In the rows, zero is written as 128.
The rows of Y fall into several groups, which share some directions, and each row is roughly a mix of its group's hidden directions, except some rows that fit no group.
Y, 91 rows:
[[106 115 154 100 121 155 136 136  92 146 115 128 150  94 118 127 194 172
  128 139 161]
 [123 110 120  99 112  96 115 155 139 104  93 133 182 140 126 129 108  99
  179 148  90]
 [ 80  94 148  95 124 125 103 143 112 135  81 121 159 106  88 107 166 133
  154 121 139]
 [140 164 148 105 117 153 131 157 129 106 154 134 133 103 131 142 187 141
  143 136 192]
 [122 126 103 115 103 181 159 105 112 140 153 154 139 121 155 139 150 185
   93 119 153]
 [131 104 137 130 153  81 103 122 115 140  80 108 126 152 115 125 105 102
  165 144  71]
 [152 175 106 147 122 159 149 110 133 120 189 143 106 144 166 140 120 144
   93 125 156]
 [ 76 135 141 118 149  99  78  92 106 150 115 128  83 131  88 113 129 105
  136 110 116]
 [142 163 155 164 170 143 106 101  99 138 135 126  79 136 113 102 145 128
   95 127 170]
 [ 84  73 124 114  87 127 145 141 143 148 127 137 181 107 124 128  96 130
  102 109 101]
 [139 117 122 124 155  89 119 103 104 138  87 115 119 155 133 134 104 121
  164 159  60]
 [170 120  96 172 124 149 174 123 139 142 158 113 108 148 167 145 122 167
   96 124 123]
 [128 137 139  94 116 158 126 163 135  94 112 139 157  90 113 117 183 134
  149 127 180]
 [135 161 149 112 131 160 134 147 121 111 147 120 125 102 126 128 190 151
  138 135 198]
 [ 84  72 142  97 111 113 116 147 123 143  81 124 166 102  96 121 145 129
  148 121 109]
 [157 106  96 163 154 128 154 132 141 119 109  67 135 177 148 109 110 154
  152 138 123]
 [113 113 138 117 143  79  92 124 125 130  87 123 135 145 106 119  95  83
  163 136  78]
 [134 147 151 131 139 162 177 114  97 143 161 110 150 107 158 124 124 170
   89 165 144]
 [153 161 134 164 173  98 103 103 123 125 126 114  73 160 122 117  98  93
  130 135 109]
 [111 111 129 131 124 183 156 106 110 153 137 131 134 103 131 112 145 177
   73 111 162]
 [167  96 105 142 129  97 128 152 148 112  88 111 152 167 140 135 106 113
  170 140  84]
 [ 76  84 117  91  79 141 138 139 128 144 125 149 179 104 123 136 142 152
  122 111 122]
 [134 126 130 129 130  74 103 149 149 111 110 120 142 152 121 132  88  75
  170 141  86]
 [128 163 127  88 141 150 148  95  83 120 127 141 119 109 145 139 171 172
  148 171 132]
 [147  87 153 133 151  91 126 138 126 143  71 106 103 105 103 140 139 116
  156 140  80]
 [186 145 133 139 134 140 151 164 134 107 140  98 136 145 156 147 167 152
  161 156 165]
 [116 105 155 110 152 104  96 140 111 127  65 109 128 118  89 112 161 116
  175 137 122]
 [155 164 129 152 136 163 153 130 130 122 171 119  91 118 143 132 164 158
  101 125 183]
 [ 87 104 117 117 117  96 102 106 129 142 108 155 134 131 110 121  78  92
  120 112  69]
 [167 114 103 149 127 128 156 107 137 130 129 136 142 159 165 142  61 127
  110 141  81]
 [134 145 103 153 110 162 167 121 131 141 185 134 111 124 159 137 137 167
   76 117 145]
 [159 177 141 157 150 140 134 139 138 116 169 106  75 122 131 129 160 130
  119 126 179]
 [124  92 109 153 143 102 131 103 125 149 100 113 129 157 130 115  70 119
  118 130  63]
 [122  88  81 147 110 123 138 121 163 127 117 136 142 150 135 118  67 116
  108  97  85]
 [163 140  99 164 127 161 170 109 129 135 167 128 102 142 166 140 126 168
   87 126 137]
 [165 128 108 170 145 131 119 104 154 113 124 141 112 170 134 117  61  98
  103 109 124]
 [127 127 107 118 104  86 116 145 153 108 133 140 162 161 142 145  81  89
  162 138  85]
 [ 78  79 119 103  80 123 137 145 142 142 126 143 186 111 123 132 105 128
  118 111 103]
 [174 158 116 159 133 160 158 135 150 112 171 118  93 129 153 139 144 149
  108 121 175]
 [190 140 115 154 116 150 160 159 152 111 160 120 125 143 163 156 152 152
  129 131 165]
 [ 91  81 138 104 117 159 139 122 105 156  97 131 152  92 109 116 167 171
  111 116 140]
 [132 167 139 100  95 135 148 152 132 110 188 141 165 122 161 163 135 133
  138 154 158]
 [104 166 147 120 119 159 113 134 134 111 163 152 123  99 110 109 150 118
   96 106 196]
 [128 143 146 155 159 153 131  96 104 157 145 117  69 114 118 118 156 154
   85 115 161]
 [161 100 142 153 158  92 129 127 136 132  87 105 119 137 122 126  80  97
  139 143  73]
 [ 74 118 123  82 111 110 106 106 109 129 104 163 167 121 116 120  99 109
  140 136  82]
 [105 128 115 133 118 182 146 105 118 137 153 138 164 134 144 100 106 159
   72 112 166]
 [ 69 127 129  93  89 122 105 144 147 117 142 161 169 103 108 116 107  92
  120 104 131]
 [110 144 134 133 119 146 109 106 130 147 158 168  73 101 108 136 149 122
   81  85 154]
 [ 91 143 144  91 132 152 108 136 121 109 112 129 131  90  94  99 179 133
  142 116 181]
 [159 181 134 153 153 158 128 112 131 107 160 135  83 129 132 119 139 128
  103 124 187]
 [151 165 164 113 110  98 103 144 114 133 162 166 111 123 136 184 154 101
  145 149 126]
 [110 186 128 142 127 142 112 134 142 107 187 127 126 144 131 102 112 106
  104 113 184]
 [146 179 142 124 144 123 103 135 148  78 138 135 145 146 126 109  88  75
  146 141 161]
 [138 165 126 105 147 112  86 130 111  96 104 130 125 161 120 123 164 115
  194 149 147]
 [186 111 129 136 132 118 152 163 129 111  97 107 172 144 154 139 127 134
  163 171 103]
 [143 154 109 146 117 173 163 117 130 127 178 139 111 119 155 134 144 166
   83 120 166]
 [105  90 141 120 130 171 147 112 102 159 104 124 136  92 114 111 162 176
   93 115 149]
 [103 162 147 119 125 161 157 106 105 144 187 128 130 103 147 129 126 158
   82 140 161]
 [107 113 123 125 112 182 158 111 113 152 146 139 136 102 135 121 149 180
   77 110 159]
 [172 109  98 155 119 120 142 144 185 104 131 122 132 159 146 141  72 102
  135 109 116]
 [138 100 113  98  89 141 162 173 165 107 129 121 171 108 143 157 147 147
  160 125 142]
 [134 102 123 116 114  91 123 140 131 124  98 142 172 141 136 138  86  98
  152 150  62]
 [118 150 152 136 121 156 114 151 146 117 158 134 122 103 105 111 155 117
   98  98 204]
 [ 78  95 131 111 111 169 135 119 112 147 119 132 175 108 116  97 136 161
   93 108 158]
 [ 90 117 160  84 118 139 116 142  99 135 106 133 160  90 103 122 183 147
  145 138 155]
 [143 111 105 119  98 100 136 154 154 108 125 136 180 154 152 148  86 106
  158 143  86]
 [164 145 111 114 113  97 132 139 136 118 139 145  88 130 147 186 163 127
  175 145  95]
 [120  88 142  88 124 111 127 146 113 132  75 114 166 117 119 140 154 140
  183 151 104]
 [113  75 105 111  89 147 162 118 128 150 121 152 171 117 147 148 111 162
  105 121  94]
 [157 126 129 108 116 103 128 171 137  98 110 119 178 146 145 147 132 115
  189 164 114]
 [180 154 132 151 159  88 116 131 139 109 120 115  87 152 134 143 109  91
  161 150  99]
 [ 93 159 142 122 133 147 106 106 119 140 160 140  77 106 104 124 163 133
  104  97 178]
 [131 177 135 166 159 134 111  94 111 135 160 134  73 140 125 106 119 116
   84 122 147]
 [121 143 120 134 111 152 112 127 166  97 150 166 141 128 118 109  85  91
   93  92 172]
 [130 167 160 120 146 155 121 131 109 118 140 126 105 100 112 118 186 142
  126 134 195]
 [108 130 119 129 111 182 155 111 119 144 163 140 138 111 141 118 139 171
   72 108 168]
 [ 73 124 134 125 147 138 102  87 112 150 115 134  86 105  88  95 133 126
   96  93 136]
 [117 168 146 120 121 154 122 124 123 131 176 144  92 102 123 142 173 139
  107 113 189]
 [159 135 133 169 150 164 156 111 119 149 148 114  83 120 139 126 149 164
   79 119 158]
 [ 71 114 122 123 126 111 104  88 121 153 124 152 113 123 105 114  83 104
   98 102  87]
 [120 133 163 124 156 107  87 148 127 108  95 102 121 133  86 107 156 102
  173 131 169]
 [117 147 149  98 132 156 119 147 121 106 117 127 133  91 106 111 191 141
  146 128 189]
 [132 122 117 105 100  92 123 156 144 107 123 138 180 150 145 150  96  99
  172 150  89]
 [ 85  71 140 107 111 106 118 148 132 141  86 122 176 111 100 116 112 113
  139 120  97]
 [ 89  96 141  76  99 118 117 158 133 122 100 135 183 100 108 131 143 120
  164 128 122]
 [129  92 109 131 121  90  96 134 146 125  80 147 128 146 108 128 102  88
  151 110  72]
 [119 171 142  81 142 157 126 100  91 106 122 154 125 101 125 125 169 149
  145 159 163]
 [177 139 108 150 144 151 124 102 159  89 118 154 121 161 138 122  70 104
  118 117 150]
 [138 128 134 112 140  80  95 146 129 108  87 122 125 144 113 138 138  95
  197 148  99]
 [128 121 114 107  87 169 164 156 153 113 156 139 160  99 145 144 156 160
  120 116 171]]

Here is one row of each group, with its name. Which group are the others in?
[139 175 157 157 166 105 100 141 139 110 143  99  86 132 106 103 124  83
 133 128 156] => G
[147 142 128 163 171 123 108  74  98 139 109 137  93 166 127 108  91 117
 105 137 105] => D
[133 169 142 134 136 153 132 125 122 131 177 116  87 124 133 139 173 152
 119 123 194] => Q

[142 158 103 166 142 144 140  81 114 139 161 145  91 152 152 121  96 140
  77 127 116] => D
[ 95 104 129 110 123  84  96 129 130 134  96 134 154 138 108 120  88  87
 152 128  73] => D
[130  96  86 125  87 147 177 131 143 138 147 138 162 130 166 152 113 167
 110 123 101] => D
[143  97  97 145 102  99 119 132 159 130 118 159 130 151 134 148  81  95
 123 106  71] => Q
[113 183 108 114 110 115  95 141 142  89 168 143 148 169 139 124 117  96
 158 129 156] => G
[ 84 110 101 106  83 135 129 120 141 127 141 171 175 122 133 123  83 116
  99 107 105] => D
[120 121 110 111  92  87 112 143 151 117 137 154 160 152 139 155  85  89
 155 129  83] => Q
[156 122 127 178 146  90 111 143 162 130 130  99  97 162 122 124  88  84
 130 110 107] => D
[155 115 104 158 140  92 129 121 149 129 120 113 112 169 142 136  71 102
 138 129  71] => D
